Rows are one point carried round by a steady rotation, each followed by how many steps it has turned.
The counts run from 0 to 200.
[ 11  -1   8 -35 -43 -32  18  22  14 -11  -1   1 -12  -2  -3   7   7   6
  -8   2  30   2 -19   3 -11   4  12  24 -17  20  -3  16   1  -3  -7] -> 144
[  0   0   9 -10  10  17 -21  -3  -3 -10  26 -35  -8  19  16  -5   2  -3
  15  -9  -8 -33  -5 -17  -8 -21  -1  39  13  24 -17  -8   6  11  11] -> 49
[ 18  36  17   7 -43 -20  14  18   7  23 -10 -16   0   6  24   1  -1  -1
   7  -1  -2   2 -11  26  15  19  -7  19 -23 -13  -6   3   7  -6  16] -> 19
[ 11  21  11  23   2  23 -16   0  -2  29  20 -15  -6   9  12   7 -36 -12
  34  -9 -11  16 -15 -12  15  16 -15  26  12   5   1  -3  13   9 -15] -> 106
[ -3  -1 -24  40  -6   0   6  25  34  13  -2  -5  -4  -6 -36  10  -5 -12
 -18  16   5  -3   2   1  -9  33  -7  -1   4   6  21   9 -31 -19 -11] -> 156
[-19 -24   2 -16  -1   2   7  -5  40 -30  -7  -5  -9  12  17  19  -8 -15
  -5 -24  24   6 -26 -26 -13  11 -13   5  -9  18   6  11  10 -17 -13] -> 147
[-12  18  37  -2  14  22 -25  -8 -19  14  -1   6   8   6 -23 -21 -15  16
  14  -1  15   2 -28  -9   5  -4   9 -23   1  -5   8   0 -13  13 -27] -> 172
[ 29   6  10  -3  11 -16   1   4  10   8 -13  36  15  -4   7  -1   1 -14
 -19  16   3  13  12   8   7 -36  25  33 -16  12   2  15  33 -21 -14] -> 200
[ -3 -13  22  15  13 -15  20   9  37  27 -11 -13   2  29  27  -8 -12   0
  14  -9   2  -8 -11   2  13  12 -36  19   4 -20   8  -6  29   3 -11] -> 16
[  1  14  11 -12  15  17 -10  -4   3  -1  -9   0  54   4   8  -6  -4 -20
  14  16  -8 -14   9 -14  -5 -23  -3  12  -7  21   4   6   4   5 -49] -> 114
[-14  32  28  21 -23 -23  15  20  10  28  -7   6   4  16  23 -15  -8  10
   8 -13  -4 -14  -8  28   6  22  -5   6 -26 -12  -4 -11  16  -9   8] -> 18
[-17 -15   8 -18 -19   9  14   2   1 -16   3  16   8   9 -18  -8 -19  -8
 -13  15 -10 -39  -7   8 -21  -7   5  22 -22  38  -2   0  -3 -21 -17] -> 58
[ 18   6   9  -6  10  18 -17  -9 -20   0 -22 -23   8   6   0 -32 -14  -4
  11  -8  26  12 -28 -25   2  -9  -5  -8  17 -28  -2  22  -1  30 -14] -> 170
[-17 -15   2  22  14  -3   1  16 -15 -13  -1  16   1 -19   4 -13  23  15
 -30  45 -19 -15   4  18 -14 -34  -8  -3   6 -11 -10  -6  27  -1  -3] -> 126
[  5  19  35 -35   2  28 -16  -7 -16  16  10 -27   8  10 -32 -24   2 -11
  15  -6  11  10 -14  -9  10   0 -10   5   6  -4   0   5 -11 -11  25] -> 174
[  3  16  24 -15  12  -1 -18  -3  22  -7 -28 -26  -3   9  10 -19   9  -1
   4 -16  20 -11 -36 -14  19   7   5  -2   2   2   7   6 -21 -33  40] -> 83
[  7  19 -11   5   2 -14  -8 -23  20   0 -18  18  34  28  24  30 -13  -9
  15 -10   8  12 -13   6  -4  43 -10   6  -9 -15   5   3   6  -1 -23] -> 22
[ 13  11  16   6  10 -17 -13  11  42   2 -30  -1   3   8  -4 -23 -11  16
  -4  24  36 -25 -22  -8  16   7  14 -19   4 -13  10 -15 -23  -6 -20] -> 81
[ 10 -27 -14   8   8   6 -31   7  -8 -35  13  -7   0  -3  12  18  27  -3
  13  36 -16   9   1  10  14 -12 -14   7  -6  -7  16  -8   7  35  40] -> 129
[-19   2  -1  31  -8  11 -18  19 -18 -27   5   9 -10 -21   9  -9  25  35
 -11  40  -9  -7  -2  25  -4 -24   4 -20  -6   7  -2 -27  10  -4  15] -> 127
[ -6  17   1   7 -23  -7  37  26  19  -3  -7  -7 -30 -19  -5  16   7  -8
 -21  -9  -1  21 -16  -9  10  28 -23   0  -3  17  -3  25  -3 -33  22] -> 151
[ 30   2  -2  -7  11  -2 -28  -8  11   9   8  23  -5   1  12  19 -21 -12
  27  28 -11  16  -8   1  19   6   3  26 -18  27  17   6   6 -13   2] -> 197
[ -5  -2  17 -10  24  -1  13   2 -29  -6  16  14  -4  15  15  -1  -3  25
 -15   7  -2 -30 -25  -4  -9 -12 -12  25  10  18 -35  -1  16  14  -9] -> 51
[ 10  10 -19  21  -4  17  -5 -11  -2   0  -2   7 -22  16  39 -10 -20 -11
  12  10 -24   0   2  19   9 -10  -9  33 -15   7  -5  -9  43 -29  23] -> 192
[  0   6  -7  -8  -7  12 -31  16  -8  -6  25  -9  -3  12  -7  -5  -7  34
  18  31  13 -26  -7   7 -32   0   4   9  17  22  -6 -24  -5   9 -33] -> 47
[  5  38  31  17  -2  -6 -19   3   1  -2   0  -4  22 -39 -15  10  -1 -17
  -1  24 -13  32  -6  -9  -2  12  21  -1 -23  -9   7   8  -8   6 -11] -> 30
[-19 -16  -2  12  38   0 -31  11 -20  -3  13 -27  19 -12  -2  -5  24  -1
  25  -3  -4   5  11 -12 -18 -22 -21   1  -1  -5  15  11  17  31  -7] -> 39
[-21  10   7 -24  -7  43 -18 -18  12  -4   2 -43  -4  10 -24  -7 -11 -23
   4   6  -3   9  -5   1   5 -10 -24  -1  -2 -14 -13 -25  11  13 -12] -> 180
[ 31  25   8  10 -14   4 -19   6   7   5   4  24 -17  -2   6  16 -24  -4
  10  32 -20  24  -4   5  23   3  14  19 -28  22  12 -11  12   6  -5] -> 196
[ -7  -2  -7  17 -19  20 -29  12 -14 -27   9  -6 -11 -14  14  10  32   7
   8  34 -13   2   2  20   0 -16  -1  -7 -10   5  -4 -21   9  18  44] -> 128
[-42  11  14   6 -21  -2   8  -1   4  10 -14 -34 -16  -6 -17 -25  -8  12
 -12   0  -1  10 -15  25 -22  -6   4 -21 -25 -16  -9   7  -2 -20  21] -> 93
[-16  18   3 -40 -14  15  -1  -5 -24   5 -15  11  15  27 -21 -23  17   8
  -8   0  19  19 -13  -1 -30   5   0 -21   6 -12 -11  -5  30   1 -27] -> 177
[  1  10 -34 -19 -15  20   3  -6 -10   7  12   0 -15  11   4   8   0   0
   5  26 -28  23  -6  16   9  24 -50   8  -5 -18 -15  -5  26  20   8] -> 186
[  3   6  18 -21  25 -15   6  -6   9  -1 -25 -25  12  10  10 -16   5   5
  -4  -8  20  -2 -30 -15  20   1 -14   2  -2 -18 -10  24 -13  -5  42] -> 84
[ -9 -21  10  15  29  14   7   8  -1 -27  -4   2  19  -9  -4  -8  32 -14
 -28  33 -22 -16  21   6  -7 -36  -4  19  12  -7   0  -7  35  -7   5] -> 125
[-18  18 -10  21   3  -3 -25  12 -16  11  17 -20   0 -39 -22 -14   5   5
 -15  28  11  28  17  16 -25 -18  12 -14   5  -6   0   8  20 -18 -18] -> 36
[ -6  -6 -14 -15   0  35 -29   4  13 -18  17   2  21 -16 -25  14  17  -1
   3  56 -15   6   9  16  -1  -3  -2 -15   0  10   7 -11 -10 -21  -4] -> 122
[ -2 -15  13   8 -24  13  12  20   8 -25   1  31  -8  -9 -23  17   7 -25
   2  16 -12  -1  14   1   6   3  -4  -3 -38  35  19  -5 -15  18  -7] -> 64
[ -2  24  -4  24 -27  -4 -14  12  -8  31  11 -16  -1  -2  10 -13 -34   7
  30   3  -1  -2   4   8  -9 -12   7   7 -24   2  -7   6   4  34 -37] -> 104
[ -7  14  12  12  11  13 -28  27 -32  23  34  -9  -8  -6 -28   5  23  25
  11  12  -1   3  -3   4 -17   0   0   6  19   6  10 -10  15  -8  27] -> 42
[ 17  19  20  24   5 -17   1  34   4  13 -28  29 -15  10  -6 -20  29   5
 -13  -2  20 -21  10   9  32   5   7   9  -5   1  17  -3 -14   3  15] -> 75
[ -5 -21 -12 -14 -18  22  -9 -18  11 -22 -23 -10 -21  20 -13 -20  -6 -10
  -2   1  22  25 -11  33   5 -31  14 -21  -7  -6 -11   8   4  -7  35] -> 3
[ 12   5 -16  33  10  19 -22   4 -14   9  -8 -14   9   0  -1  -1  -3 -10
  27  -9   2   2 -12 -13   3  23   7 -14   4  -2  31  23 -41  20  25] -> 163
[ 16 -12  28 -23   8 -12  -4   7  20 -14  21  -2 -35  -2   2  17  -3   6
   0   1  26   4 -24 -16  22  -6   3  44   0  24   3 -11  -9   2  27] -> 140
[ 15 -18  36 -19  23   2   7  -9   0  -5 -39  27   1  23 -31  -9   5 -18
 -37   7  -6   7  -9   0   4 -20  23   1   2  -5   7   5  -4   9  14] -> 0
[ -3  -3   1   7 -16   1  -5   9   0  42  15 -29 -21  14 -41  -7 -16 -14
  18   4 -20   6   8  27 -21  25   2  22  -9 -11  11   7  -6   7  12] -> 99
[ 16 -19 -20  -2   2 -26 -19  -6   6  -4  25  -1 -28   4   5  -8   3   9
  -5  26  23 -17   8  32   5 -25  16  38  -3   3  -8 -12  -5  -4  34] -> 134
